In the data rows, 50 means zero.
Some points, one per row:
18;58;81;45;44;24;9;13;31;58;49;66;77;39;46;60;53;71;44;51;75;35;41;50
45;5;60;49;64;65;38;55;56;45;75;45;62;68;44;39;28;40;23;71;82;78;66;51
0;26;32;42;34;51;44;30;49;37;20;50;47;49;25;38;26;35;50;53;77;46;46;17
49;55;61;67;54;44;30;36;31;41;48;42;31;21;23;29;7;15;25;37;66;53;51;38
68;30;38;42;46;61;72;75;60;49;43;26;39;42;49;46;54;63;44;29;26;44;48;60
78;70;43;47;46;59;82;62;58;45;25;45;63;58;70;64;52;55;38;35;34;48;66;66
55;53;50;49;42;81;70;72;77;51;44;44;31;41;39;42;40;47;37;62;53;30;44;26
27;31;26;18;19;24;11;44;58;72;69;71;30;29;37;52;33;42;38;43;66;37;55;29
13;32;13;52;47;59;64;84;31;83;20;60;51;64;45;43;84;53;69;55;83;61;69;38
23;49;62;81;47;44;39;61;48;88;40;74;74;65;58;39;77;58;56;42;60;53;44;42
44;8;55;22;26;39;23;26;47;48;71;52;62;34;27;50;61;77;54;58;61;49;31;60
11;61;28;47;17;31;24;51;26;87;31;92;61;56;40;56;78;41;51;0;47;28;54;50
29;35;50;82;42;81;27;49;26;63;42;83;85;94;54;56;53;30;45;34;70;24;49;32
49;41;28;52;72;77;91;65;69;60;78;62;50;43;56;40;54;47;41;26;0;24;16;44
77;45;56;47;57;43;43;54;59;39;78;33;45;58;48;44;53;52;69;71;54;78;55;77
64;62;60;65;46;58;45;37;53;23;36;46;41;66;67;74;76;80;89;71;37;45;41;29
49;58;20;38;49;56;82;88;86;74;58;46;23;25;56;55;44;41;15;9;14;34;64;54
22;56;50;39;35;50;38;37;44;54;43;68;70;43;41;54;34;41;45;46;59;27;35;32
56;42;75;56;59;67;40;74;67;62;63;56;78;79;69;59;50;50;36;50;66;46;45;59
67;38;50;36;50;55;50;61;63;55;80;59;74;74;69;69;79;83;71;80;69;72;62;76
28;46;37;56;69;67;69;58;42;45;38;41;46;32;54;66;74;76;66;44;32;34;32;37
62;46;66;41;75;31;44;37;45;55;86;36;53;17;32;26;38;49;66;72;40;73;25;66
57;78;49;50;45;38;44;51;42;55;57;59;41;45;34;48;69;69;90;70;58;53;56;64
51;20;54;55;55;60;46;21;45;15;63;54;67;77;58;60;42;45;55;56;57;72;43;44
33;50;11;54;13;46;50;61;27;61;6;61;33;65;55;70;71;51;60;34;77;54;77;24
53;20;54;30;68;63;41;58;34;34;55;44;63;81;71;63;63;49;37;40;35;30;35;68
18;35;30;40;58;46;55;51;61;51;33;27;35;46;69;56;61;39;37;43;35;42;43;45
58;37;42;28;17;32;28;37;54;60;66;61;54;54;36;45;46;41;37;74;77;71;79;50
83;47;59;62;21;44;42;37;67;49;51;45;37;44;28;30;41;72;89;99;90;81;65;36
47;55;51;35;60;40;55;54;34;59;57;66;90;65;57;48;51;61;62;65;51;42;44;47
36;26;39;25;34;32;45;51;65;79;76;74;77;71;66;58;58;48;30;47;47;34;39;43
Here are 11 more points, each followed by its number:
54;30;66;57;54;57;40;22;50;29;71;64;71;79;78;57;46;64;73;84;68;63;23;36 0
52;88;63;64;82;54;61;55;37;43;55;52;53;55;65;59;45;22;20;9;27;49;58;69 1
53;53;45;44;47;31;54;64;70;75;76;57;81;64;72;58;66;66;45;47;34;47;51;58 2
64;86;14;22;24;37;38;40;39;27;40;55;19;28;36;47;12;20;27;16;40;35;83;65 3
44;19;56;35;68;65;74;82;68;51;52;26;31;27;27;12;37;50;32;47;24;40;23;44 4
37;70;57;81;37;39;51;56;39;83;26;48;56;50;46;47;78;66;59;45;80;44;52;53 5
73;52;56;61;59;58;68;63;78;67;86;66;68;58;66;62;61;60;65;64;34;81;66;51 6
76;99;57;47;67;56;74;76;62;50;22;6;12;0;32;51;29;45;47;30;27;38;68;84 7
64;54;59;56;52;61;70;65;62;20;29;12;28;52;49;55;41;54;41;46;44;58;57;43 8
41;51;54;69;85;83;82;62;39;54;42;65;60;67;68;68;63;36;42;49;64;55;52;43 9
92;60;65;60;56;45;45;9;55;43;82;75;64;65;88;65;57;38;39;49;17;78;52;71 10
Which two of these numbered points are nearest to each point below, looking only along the 8 directions in which the first points spread most? Their numbers follow each, nearest first.
40;29;36;44;42;53;66;50;71;60;71;50;41;42;30;42;31;34;10;42;48;43;51;31 > 4 8
53;28;51;41;43;48;40;48;60;43;60;39;49;69;49;59;59;60;70;83;59;54;37;31 > 0 6
34;50;53;62;76;47;54;55;56;66;59;40;54;39;51;51;47;53;47;52;59;47;44;50 > 9 2
32;29;56;58;59;56;50;51;55;63;65;64;82;68;38;40;20;45;60;81;98;54;44;32 > 0 9
75;61;72;74;53;59;28;40;67;59;71;58;24;43;27;24;29;38;59;90;88;82;87;66 > 6 5
69;35;55;31;46;31;10;3;26;35;84;69;60;45;35;21;9;11;14;25;42;51;51;97 > 10 3
Here are 11 other points, each followed by its number:
49;54;39;45;35;17;52;47;44;44;37;10;39;48;67;75;76;72;57;41;41;43;30;49 0
53;50;24;29;48;41;47;41;28;29;64;53;40;50;68;80;79;32;63;11;0;34;12;41 1
38;18;52;56;59;58;44;51;64;48;77;46;51;49;38;43;51;73;55;51;33;35;21;25 2
54;68;25;27;22;28;41;23;34;28;18;46;35;24;48;49;19;24;33;34;31;46;60;47 3
30;60;38;31;52;37;36;50;62;66;63;70;45;55;74;76;45;57;36;37;57;33;62;44 4
57;44;48;41;58;49;42;39;19;5;44;14;23;22;29;23;40;40;58;65;37;55;30;38 5
39;28;32;33;54;41;56;61;71;75;77;48;56;52;50;54;72;73;66;64;17;44;41;34 6
67;66;69;62;46;34;32;32;43;48;57;57;40;43;42;43;43;50;45;30;27;39;47;58 7
40;61;38;37;62;66;90;74;66;68;60;57;61;38;48;64;55;75;73;60;65;56;61;65 8
46;45;41;39;59;71;95;79;82;61;48;51;66;51;69;50;71;64;66;70;32;65;45;50 9
1;60;69;59;78;67;66;52;47;59;42;60;61;29;22;39;33;41;33;31;37;2;11;18 10
Which two of these numbered points are nearest to each point below, looking only along the 8 directions in which the first points spread most? Their numbers follow each, nearest first.
46;38;47;43;34;32;53;43;60;63;41;42;56;35;49;46;25;28;24;46;65;75;58;52 > 4 7
86;90;63;66;43;44;58;38;52;47;27;42;41;29;45;44;29;35;54;44;37;62;62;65 > 7 3
62;47;34;29;32;44;64;49;56;26;20;23;40;54;69;73;77;82;56;63;33;53;62;49 > 0 1
59;54;38;26;43;49;61;47;49;38;43;57;66;61;67;52;65;59;65;55;25;44;45;71 > 0 4
4;40;69;78;64;54;20;49;5;60;28;58;60;53;26;16;52;48;46;50;95;17;23;38 > 10 2
42;43;49;43;23;28;46;32;47;34;21;24;33;28;37;40;51;60;43;53;49;55;47;37 > 5 3
